A single turn carries every row of the set below to another of its rows. Some are shown first; where does it send the rows asked next?
Kekap: [-21.2,6.9,1.7,-8.2,44.3,7.1,-22.9,4.3,-16.6,-16.7,8.1,-1.4,-7.3,25.1,-33.2]
nede: [-19.6,5.1,5.4,1.6,51.4,9.0,-17.9,6.8,-16.5,-9.9,6.5,-7.5,-10.4,24.1,-30.7]
tufu: [-3.4,0.4,-1.0,-10.1,47.6,6.4,-17.2,7.2,2.8,-3.5,5.4,-21.0,-14.9,23.5,-31.1]
taf: [2.6,-15.8,24.8,-20.3,19.6,-38.8,-1.3,23.2,12.1,19.3,14.0,10.3,-16.1,30.0,-6.0]
dud: [-9.0,13.3,-1.1,-13.4,32.2,-14.1,-20.6,1.5,-13.3,-12.6,11.6,-1.0,-18.6,36.7,-35.2]
zepus: [-10.5,11.6,-0.6,-13.9,31.6,-13.1,-17.5,-0.9,3.3,-10.7,13.7,-24.7,-12.6,31.1,-28.8]
Nev: [-4.0,1.7,3.4,-1.7,50.5,0.7,-18.1,9.1,1.8,-7.9,15.8,-26.8,-11.2,20.7,-26.0]
Mabe: [-15.2,-27.7,27.6,-5.4,52.9,-22.4,0.7,31.4,16.2,0.2,9.5,1.0,-0.8,29.2,14.7]
Zubu: [-3.1,-34.6,18.8,-3.5,50.5,-12.6,-1.2,27.5,14.6,-2.8,11.4,6.9,-5.7,21.7,15.0]
luvet: [-20.3,9.9,-3.4,-8.0,32.4,-12.7,-14.8,-5.0,-15.5,-8.8,12.7,-5.5,-10.4,38.9,-36.9]
dobab: [-3.5,-5.6,-1.6,1.6,55.6,1.0,-16.3,10.2,0.2,-10.4,14.8,-22.1,-8.0,28.8,-27.3]
lobi: [-10.6,-36.6,21.4,-1.1,47.0,-21.2,1.9,27.2,14.3,0.2,14.7,5.2,-8.1,24.9,15.4]
gezev: [-30.7,-14.7,23.5,-22.1,7.6,-19.4,-2.5,15.0,-9.0,13.9,22.5,26.2,7.8,21.9,-14.0]
guvo: [-1.3,-19.9,18.8,-17.2,19.7,-34.6,2.5,17.2,11.5,24.2,11.9,8.0,-17.8,27.7,1.5]
paf: [2.0,5.3,-2.4,-9.2,41.6,-15.4,-20.9,6.0,4.2,-14.7,15.3,-19.2,-20.8,32.2,-24.2]
zanul: [-0.7,-22.2,18.0,-12.5,14.3,-31.1,0.7,23.9,7.5,21.9,16.8,16.0,-16.6,31.8,-2.5]
torer: [-2.2,10.0,1.9,-11.3,40.5,-22.6,-15.9,-0.3,-0.3,-10.2,19.7,-19.6,-17.5,32.4,-31.0]
Zugu: [-28.2,-7.2,20.5,-25.0,3.7,-21.0,-5.3,9.0,-8.5,6.6,19.7,26.1,7.8,23.7,-11.1]
Gosum: [-10.0,2.8,4.7,-3.4,55.5,4.9,-17.1,11.3,-14.5,-16.2,2.4,-3.4,-10.7,34.1,-33.2]
tunab: [-44.8,-18.6,32.1,-16.2,39.9,-9.6,-3.4,20.6,0.1,-2.0,12.9,10.8,21.1,17.9,2.1]
mol: [-33.6,-7.2,29.1,-26.7,12.9,-25.6,-3.3,11.4,-10.1,12.7,11.6,27.1,1.9,22.7,-15.7]
zel: [-37.3,-21.5,34.0,-7.5,40.7,-8.9,-2.3,22.7,-10.4,-5.6,16.8,17.4,20.4,16.3,0.1]
gope: [-17.2,14.6,5.6,-7.3,39.8,-14.1,-16.9,2.6,-13.5,-23.8,10.8,-7.0,-8.3,41.8,-31.2]
Dad: [-43.4,-20.4,30.4,-4.3,39.5,-2.0,-3.0,19.1,6.1,-12.9,13.4,17.8,13.8,13.8,-0.8]
lela: [5.9,-18.7,13.3,-18.5,12.9,-28.1,-2.2,19.1,12.7,19.3,14.6,12.4,-16.8,28.5,0.0]
rig: [0.0,-16.4,22.7,-17.3,24.3,-32.7,0.7,28.7,10.7,23.7,8.0,13.8,-14.7,37.7,-2.3]
Nolu: [0.1,1.6,-5.8,-9.7,39.7,-16.9,-14.1,-0.1,1.2,-3.3,16.9,-18.9,-17.3,36.2,-32.8]
zev: [-43.9,-20.8,33.9,-7.6,41.6,-5.5,-4.8,21.1,-4.5,-5.3,8.6,14.6,13.2,12.6,2.8]
muv: [-10.4,-0.8,0.3,-3.8,53.0,5.3,-22.6,8.9,0.5,-18.4,11.7,-19.9,-9.7,20.6,-22.1]
fir: [-8.0,-29.3,30.0,-2.0,48.7,-18.7,-2.6,33.6,17.4,1.3,11.4,-2.2,-4.7,19.4,12.1]
sodi: [-31.3,-5.4,27.1,-18.5,5.4,-26.3,-1.9,12.9,-11.1,14.2,16.3,22.2,4.3,25.5,-8.7]
Nuro: [-23.1,2.6,1.4,3.3,48.9,5.2,-17.1,4.9,-16.6,-15.3,11.3,-8.5,-1.9,31.9,-31.2]
teduv: [-40.6,-29.1,27.6,-10.8,41.1,-9.8,-1.5,18.2,-2.6,-7.8,19.9,15.4,16.6,14.7,3.3]
miben: [-7.6,-35.3,26.0,-6.5,54.5,-18.0,2.4,27.5,12.3,3.9,12.3,3.1,-2.2,18.1,10.7]
Sufat: [-5.9,-28.7,25.7,1.4,47.6,-16.5,-0.2,30.4,26.3,-5.6,14.4,5.3,-7.4,22.9,7.8]
tif: [2.6,-15.5,20.5,-16.9,17.4,-32.6,1.1,20.5,19.3,15.6,15.1,19.0,-18.6,31.1,-11.6]
Nemu: [-36.9,-23.0,25.9,-10.1,41.1,-5.4,-5.0,17.2,-6.2,-14.9,16.5,20.7,18.4,16.6,4.2]
sim: [-34.4,-6.8,25.0,-22.6,9.3,-17.9,-2.0,8.8,-0.6,8.4,14.6,31.6,2.1,21.6,-19.8]
dev: [-17.7,13.1,3.8,-8.2,41.4,-14.2,-15.2,-3.1,-19.2,-12.6,10.4,-0.5,-16.6,36.3,-35.2]
niz: [-30.7,-7.5,26.8,-27.6,11.4,-19.8,-2.8,18.0,-5.3,21.5,11.3,22.8,7.1,26.2,-14.9]

zanul goes to lobi
miben goes to zel
Dad goes to sim
Where do these go?
dev goes to torer
muv goes to Kekap
Mabe goes to tunab
dobab goes to Nuro
taf goes to fir
lela goes to Zubu
gope goes to zepus

A single turn carries every row of the set below to another of its rows. Some are shown first; where does it send the rows asked next?
mepo: [-0.8,17.1,0.0,7.2,-7.9,-49.3,43.6,-37.5,35.2,9.2,16.9,3.7,12.4]
dede: [-7.7,37.6,13.3,6.1,6.6,-39.9,24.0,-34.5,16.7,31.5,15.5,4.6,23.6]
Tugez: [-8.5,23.4,16.7,2.7,18.2,-13.5,32.1,-7.4,6.6,3.4,-1.1,12.6,-7.3]
Sur: [8.2,15.8,-9.5,-2.8,-12.2,-50.4,37.3,-10.2,2.8,15.3,19.2,6.5,12.1]
Fut: [-13.0,23.3,-0.5,1.7,-26.2,-60.8,17.6,-11.5,18.9,-4.5,-2.6,7.6,-8.2]
lari: [-13.1,46.1,-3.3,-7.0,16.2,-20.6,21.4,-15.8,-2.7,1.3,5.9,19.2,6.7]
peza: [5.2,30.5,-3.8,8.4,-6.2,-18.3,8.8,-15.2,26.5,0.9,-36.8,7.6,8.1]
buf: [2.8,4.8,9.9,12.2,-3.2,-5.5,20.2,-5.0,47.2,15.8,10.4,3.1,16.8]
Fop: [-22.6,29.6,-7.7,12.5,-8.5,-11.8,7.2,-22.0,-5.5,6.7,12.2,8.2,16.5]
vofab: [-9.7,44.9,-14.2,-5.7,-12.7,-43.3,19.6,-22.5,-5.1,0.9,-2.5,21.8,5.6]
mer: [2.1,0.8,-2.0,0.0,-7.2,-46.5,23.4,-31.1,31.0,14.1,26.4,5.8,7.1]
Mego: [-11.3,20.1,-13.6,3.7,-16.5,-44.7,20.9,-0.7,2.0,13.2,-3.1,32.0,15.7]
lar: [0.1,26.8,-18.5,2.1,-34.2,-38.0,8.3,-20.8,37.7,12.1,5.5,9.8,28.5]
Tozu: [-14.8,10.0,-8.3,-0.3,-6.3,-30.1,6.3,-22.2,53.1,17.1,-5.4,-7.5,16.5]
peg: [-14.7,45.5,1.6,6.9,-5.9,-8.7,-9.6,-16.8,21.5,6.7,16.7,12.6,8.0]
Vip: [6.6,2.0,-0.1,14.5,-33.1,-28.5,18.2,-13.2,44.5,12.7,-0.1,6.5,14.3]
boz: [8.1,4.2,-5.9,-0.7,-10.7,-41.5,50.0,-11.0,20.5,7.3,-10.2,11.2,13.9]
zalu: [7.4,22.9,2.9,3.8,-6.2,-61.3,17.7,3.3,26.3,7.5,21.6,12.2,14.8]
pog: [-19.3,33.8,0.1,-3.0,-5.7,-0.6,23.7,-35.2,28.3,8.6,-17.5,1.0,-0.2]
lat: [-10.4,25.0,-0.5,0.6,-13.8,-27.1,48.2,-8.4,52.7,1.3,-14.2,15.2,4.5]
godi: [-4.3,16.2,1.4,6.6,-15.3,-51.9,38.0,-7.8,5.1,-3.6,-3.4,20.9,-7.0]
Zif: [11.2,20.4,1.9,7.8,-6.5,9.9,17.3,-22.1,25.7,0.0,11.0,6.0,11.1]
zekil: [-14.0,32.9,4.7,9.9,-4.5,1.9,1.8,-17.0,38.1,-0.5,-12.7,17.4,10.6]
Koloz: [-5.6,38.2,8.1,-0.7,4.5,-40.1,-6.0,-24.3,8.1,16.4,18.3,-7.4,7.9]
rarur: [-12.2,52.4,6.2,2.1,-3.4,-7.8,46.5,-9.3,30.1,12.8,-0.7,-1.8,3.9]
ritek: [-4.7,44.3,0.1,4.2,-3.5,-33.1,-6.6,-16.2,-4.8,4.4,-2.1,2.8,6.9]
sinap: [-1.9,33.4,-3.8,-0.9,-1.2,-0.8,2.1,-19.8,38.6,17.5,9.9,1.4,27.4]
maf: [-9.4,24.2,-6.2,-7.9,-14.2,-28.8,18.6,1.8,45.1,-12.9,-14.1,0.5,-10.6]
Zet: [-2.7,54.0,16.6,-2.4,-2.5,-42.2,38.5,-12.1,12.2,2.3,6.8,10.5,-4.8]
Sog: [-13.6,20.6,1.0,-2.8,-9.9,-33.2,32.3,-12.9,18.5,13.6,42.9,13.9,11.2]
Sibu: [-3.0,10.1,-0.4,-3.7,-6.8,-61.3,-1.9,-23.4,31.5,5.4,4.6,7.4,7.3]
sefo: [12.5,25.0,-10.9,11.0,-26.1,-27.5,18.5,-19.8,52.5,0.2,2.5,8.1,-8.4]
bekuz: [-14.6,56.2,3.8,1.4,-5.8,-12.9,19.1,-0.1,22.3,1.7,-21.8,7.5,9.9]
ful: [-2.4,6.2,-3.6,0.8,-11.7,-19.4,46.0,-12.0,49.2,9.9,7.7,18.9,13.0]
Bos: [-3.0,38.2,6.7,-1.6,16.5,-7.2,25.7,-21.8,42.4,21.6,5.4,-1.1,21.5]
fubeg: [-17.0,14.6,-10.1,-5.6,-26.6,-21.3,-0.2,-10.8,45.2,1.9,-4.3,-3.1,10.3]
mogir: [6.1,40.6,12.0,7.4,15.5,-38.5,42.7,-19.9,6.1,14.4,8.6,17.1,6.8]
Mif: [-16.2,47.3,8.8,-8.6,-0.8,-21.3,-1.2,3.4,29.0,9.0,-14.6,-0.4,-0.9]
tilup: [-24.0,32.9,14.3,-9.6,13.7,-34.2,24.4,-11.5,2.3,17.0,2.5,6.0,25.1]
minar: [22.7,9.6,-3.4,-1.8,-14.1,-22.8,30.6,-0.4,32.6,6.0,-4.0,28.9,12.1]

sinap goes to ritek
fubeg goes to bekuz
mepo goes to Tozu
Where do these go?
Fop goes to Mego
Koloz goes to Fut
Sog goes to lar
lari goes to Sur
pog goes to tilup
rarur goes to dede
vofab goes to boz

